In the rows, 128 means zero.
The same turns and mirrors carry the whole set onto itself and the rows of a family onto each other. Which other rows belong to the same family as each row named below? List them in the order they appear above.
These 16 rows form 4 families of 4 rows each.
k_483: 187 144 157 148 117 90 154 150
k_184: 146 186 167 133 83 61 117 112
k_261: 163 127 132 137 118 105 119 134
k_801: 128 122 149 144 79 90 155 124
k_595: 136 129 161 150 76 75 165 124
k_592: 185 183 165 151 103 64 149 123
k_323: 160 170 146 143 96 56 109 95
k_554: 131 174 141 122 93 96 105 117
k_994: 136 127 156 146 80 88 167 130
k_251: 162 193 174 135 93 82 149 139
k_975: 159 130 143 142 101 62 102 107
k_171: 148 181 148 125 103 117 136 145
k_514: 129 124 154 146 75 77 154 117
k_297: 154 158 122 133 112 103 108 113
k_814: 182 147 170 153 100 48 136 122
k_980: 177 172 140 139 119 111 147 140

The rest of the family of k_514: k_801, k_595, k_994
The rest of the family of k_592: k_323, k_297, k_980
The rest of the family of k_814: k_483, k_261, k_975
The rest of the family of k_251: k_184, k_554, k_171

The same turns and mirrors carry the whole set onto itself and the rows of a family onto each other. Which other rows belong to the same family as each row named below? List them in the order they appear above.
These 32 rows form 4 families of 8 rows each.
k_839: 107 152 109 114 151 135 102 158 65 148 111 126 109 164 128 152 128 106
 132 137
k_602: 119 124 98 114 117 105 142 85 120 111 91 111 81 122 149 149 125 104 128
 161
k_850: 98 142 144 105 169 133 121 166 123 97 115 161 126 123 135 127 123 117
 112 142
k_154: 122 126 143 118 127 163 109 122 109 75 125 131 124 144 111 125 121 128
 122 165
k_413: 112 114 132 115 144 150 120 119 110 74 135 124 124 149 115 108 109 131
 123 154
k_292: 135 115 91 126 106 150 113 130 111 102 98 104 144 97 129 114 100 120 128
 136
k_531: 125 121 98 113 138 132 118 162 127 129 84 148 147 91 147 124 119 103 126
 122
k_945: 117 129 150 113 137 166 130 120 108 82 127 123 116 137 109 108 101 123
 124 141
k_155: 130 136 110 117 134 124 111 145 143 143 105 127 156 90 149 141 137 92
 132 126
k_427: 129 126 105 122 109 159 127 114 122 119 115 90 137 91 125 120 96 114 143
 134
k_16: 89 145 121 129 138 121 118 163 68 154 105 110 114 159 135 154 114 111
 122 139
k_499: 95 164 147 105 131 113 110 109 94 117 83 100 97 139 142 121 117 96 155
 159
k_428: 102 173 127 135 157 139 108 146 74 150 105 124 116 153 129 150 111 112
 143 141
k_712: 103 123 89 150 141 119 144 123 97 147 118 116 98 133 152 169 115 118 105
 133
k_982: 112 124 73 129 138 104 135 124 92 139 125 132 110 136 141 175 126 125
 117 135
k_746: 126 118 131 121 138 150 115 127 116 83 119 113 124 140 107 97 93 118 110
 156
k_623: 80 132 138 102 124 127 112 131 81 124 81 102 84 147 144 124 126 91 144
 157
k_40: 103 134 141 105 168 115 131 156 140 106 103 159 133 134 134 122 124 107
 117 154
k_515: 124 147 104 119 137 136 126 156 133 141 84 131 151 88 156 133 123 93 133
 128
k_802: 108 156 123 127 141 134 116 156 70 163 105 113 124 154 121 145 123 100
 140 137
k_969: 146 120 114 126 105 165 109 107 114 110 107 101 141 102 130 134 120 119
 148 129
k_627: 105 142 139 110 159 122 111 158 135 108 123 157 137 131 130 131 139 101
 106 163
k_958: 94 110 106 123 129 128 138 90 110 116 94 109 68 122 161 143 125 99 127
 151
k_136: 110 137 100 114 141 125 119 162 137 131 104 131 149 77 151 139 117 110
 132 133
k_68: 92 133 96 119 119 102 136 79 111 103 110 123 93 112 156 137 126 107 139
 151
k_589: 116 123 138 110 170 130 121 159 133 113 104 160 128 135 124 108 114 100
 108 141
k_226: 134 125 93 131 113 172 113 119 104 106 112 95 140 104 134 121 107 118
 140 127
k_820: 102 116 99 124 133 111 134 90 114 94 101 119 78 115 157 145 135 110 125
 159
k_948: 117 129 84 152 141 128 141 120 84 132 125 135 108 134 140 171 127 126
 112 122
k_793: 96 142 78 147 145 128 132 115 90 138 130 149 110 126 145 166 120 124 126
 134
k_691: 112 153 134 98 132 137 108 119 90 120 78 101 80 148 136 126 127 82 143
 163
k_202: 94 144 139 100 135 117 109 128 99 122 80 97 92 135 137 121 133 84 153
 172

The rest of the family of k_948: k_413, k_40, k_515, k_802, k_226, k_820, k_202
The rest of the family of k_623: k_292, k_531, k_16, k_712, k_746, k_958, k_589
The rest of the family of k_627: k_154, k_155, k_499, k_428, k_969, k_68, k_793

The same turns and mirrors carry the whole set onto itself and the rows of a family onto each other. Which other rows belong to the same family as each row named below? List them in the order they appear above.
These 32 rows form 4 families of 8 rows each.
k_651: 139 152 103 121 130 168 130 122 158 143 103 97 119 143 147 120 129 91
 125 113 153 97 124 124 117 120 115 133
k_234: 146 128 146 105 130 135 113 136 158 126 107 138 155 121 99 116 112 121
 138 123 132 138 113 159 106 153 152 113
k_315: 128 117 121 132 131 147 118 123 164 132 153 131 117 126 97 149 109 122
 89 115 125 127 160 119 108 143 122 100
k_780: 120 75 142 132 138 104 124 105 109 140 160 135 135 105 127 120 120 152
 134 118 126 159 159 133 152 154 144 118
k_654: 103 113 101 147 148 127 136 96 125 152 140 101 97 126 177 126 145 122
 110 117 153 114 162 101 144 122 110 146
k_320: 109 116 103 140 150 124 142 92 109 148 135 111 105 129 165 121 146 128
 115 108 149 117 171 95 144 122 102 144
k_484: 127 134 125 126 141 124 131 114 102 146 100 112 132 127 161 93 139 121
 185 116 135 128 119 134 144 128 150 156
k_853: 141 123 151 110 116 136 115 132 157 127 120 131 145 125 97 124 109 119
 140 123 122 144 107 162 121 156 162 120
k_902: 137 122 98 143 107 137 108 96 128 135 112 115 121 154 132 143 138 141
 158 122 122 174 158 121 127 144 109 111
k_497: 149 124 92 132 110 136 103 91 132 127 110 119 122 157 127 135 135 146
 164 132 128 163 160 120 122 147 122 118
k_122: 141 124 99 127 116 137 108 104 128 122 107 120 118 158 131 129 129 145
 178 127 133 164 155 118 132 138 109 111
k_567: 108 87 149 123 136 98 127 105 107 135 151 141 136 111 119 122 124 155
 132 122 119 164 156 135 145 153 143 127
k_568: 115 106 117 127 127 151 116 111 159 123 157 127 114 123 109 152 116 115
 83 115 134 146 155 124 109 144 104 105
k_805: 109 115 154 122 146 121 148 126 140 153 148 121 135 95 131 113 128 103
 84 106 141 100 125 143 132 136 152 152
k_895: 111 119 156 108 156 123 150 134 138 145 145 124 130 102 128 103 118 104
 99 111 144 89 120 135 137 135 154 154
k_604: 145 124 152 103 117 134 121 136 141 126 116 139 155 134 92 114 112 124
 148 115 119 146 116 161 120 156 150 118
k_726: 118 93 153 128 138 97 124 99 105 141 158 133 124 97 128 117 112 151 117
 129 121 158 151 136 154 158 140 124
k_134: 103 113 107 144 146 139 148 92 125 145 141 105 93 122 159 128 147 136
 115 104 150 124 171 105 149 123 105 135
k_536: 128 147 100 122 125 161 130 129 161 136 96 108 127 158 136 125 138 92
 139 107 149 102 129 119 113 118 122 142
k_47: 112 79 144 123 140 94 133 104 98 140 153 135 126 113 126 123 128 140 132
 118 127 151 153 130 162 160 150 121
k_545: 100 113 105 143 135 126 142 96 109 150 146 101 100 130 165 128 142 124
 119 111 139 122 167 100 159 124 114 146
k_792: 151 116 101 130 118 129 117 99 122 124 105 114 128 161 126 141 122 155
 161 118 124 173 149 113 128 144 111 118
k_219: 144 125 149 103 120 124 109 138 145 132 113 134 160 134 103 115 107 113
 142 131 121 136 108 151 117 157 157 127
k_747: 128 164 112 113 124 154 134 126 159 137 95 106 117 153 137 123 133 98
 120 112 149 100 119 129 110 124 118 145
k_167: 126 137 136 129 136 120 144 107 99 149 98 115 137 126 154 94 132 132 178
 127 143 130 113 137 143 132 152 157
k_718: 120 105 117 116 130 137 120 124 171 125 157 124 114 129 108 151 119 116
 80 107 132 131 163 120 119 145 113 105
k_523: 121 106 128 122 119 140 127 118 165 132 152 131 118 124 102 148 117 124
 72 119 134 135 157 124 119 148 114 105
k_342: 135 161 111 123 122 169 126 126 166 133 101 104 124 141 132 119 124 105
 125 114 146 107 128 126 103 117 115 140
k_685: 133 133 139 120 135 110 140 116 108 153 97 113 134 128 155 93 139 132
 176 118 141 117 122 136 155 135 159 159
k_85: 99 116 162 119 154 129 154 139 134 149 149 123 130 96 138 106 120 101 98
 103 142 97 122 142 142 130 141 146
k_888: 98 124 150 120 145 132 145 134 142 149 148 125 122 97 137 104 132 92 93
 115 145 89 130 144 136 131 151 146
k_417: 122 124 130 118 134 113 140 109 104 146 103 109 135 128 164 92 144 127
 170 118 144 135 118 142 156 134 143 163

The rest of the family of k_718: k_780, k_320, k_853, k_497, k_747, k_167, k_85
The rest of the family of k_651: k_234, k_122, k_567, k_568, k_805, k_545, k_685
The rest of the family of k_219: k_315, k_726, k_134, k_536, k_792, k_888, k_417

